(in the rows, 128 means zero)
Turns, then the turns between two rows, first turn first; the first pair answered
k310:
[140 139 138 149 120 119 133 133 147]  ->  [139 137 140 139 117 110 121 131 147]
[ 91 119 140 125 111 129 118 159 102]  ->  [ 87 113 133 144 111 135 133 152 114]
[128 113 137  93 114 109 107 128 120]  ->  [140 125 138 117 116 139 127 151 101]
[159 112  49 112 129 133 120 140  73]  ->  [147  91  46 147 118 142 143 124  95]
k267:
[ 62 129 185 113 161 108 110 120 155]  ->  [128 116 134  55 143  68 103  94 135]
[127 117 124 144 121 144 147 129 128]  ->  [109 131 151 138 137 137 125 143 128]
[142 123  90 123 112 136 137 118 140]  ->  [106 136 119 150 122 158 136 131 154]
k7:
[108 106 125 166 122 170 175  93 140]  ->  [ 84 110 147 162 126 166 161  99 142]
[ 35 131 175 131 133 144 100 153 134]  ->  [ 55 118 144  91 126  91  79  97 156]
[168 118 105 145 114 114 151 121 158]  ->  [156 127 118 160 120 140 164 149 148]
k944:
[186  91  81 113 103  62 134  71 130]  ->  [101  95 135 217 115 127 182  89 166]
[120 142 106 157 112 145 147  97 112]  ->  [131 154 107 150 117 150 141 116  94]
[179 144 137  31 128 149 108 219  97]  ->  [144  82 106  39 111  71 117  76 195]
[ 65 101 175 187 126 143 155  98 192]  ->  [137 154 178 133 142 178 136 224  90]
k241:
[ 93 149 136 117 138 104 102  98 117]  ->  [ 80 155 149 148 143 133 120 123 110]
[136 145 117 140 136 146 147 141 104]  ->  [149 142  99 118 135 123 138 132 106]
[121 131 126 150 116 152 137 148 118]  ->  [145 129 109 130 107 135 141 140 113]
[131 138 136 172 131 158 144 131 119]  ->  [169 134 105 153 119 143 143 122 110]
Pairs:
(2 to 3 turns a pair)
[140 124 116 151  85 185 174 148 108]  ->  [114 133 140  62 108  95  86 100 127]  k7 then k267 then k944
[165 149 114 123 128 146 120 177  69]  ->  [ 86 147 166 178 146 153 119 161 112]  k310 then k267
[ 79 111 133 172 111 175 217 132 157]  ->  [143 150 128 111 125 180 181 207  78]  k944 then k267
[ 67 164 185 111 163 115  56 181 123]  ->  [166 108  69 185  94 173 187 159 112]  k267 then k7 then k267
[219 124  93  58 131  88  81 145  84]  ->  [ 72  88 141 193 136 115 139  56 209]  k944 then k241
[ 53 156 191 144 177 115 100 126 157]  ->  [205 157  94  90 138 134 136 169  67]  k944 then k267 then k7
[160 107 115  60 150  80 131 141  85]  ->  [ 70  85 145 150 152 111 170  95 160]  k944 then k241
[155  94  97  94  99  74 142  27 136]  ->  [144 105 115 192  95 174 218  96 120]  k944 then k241
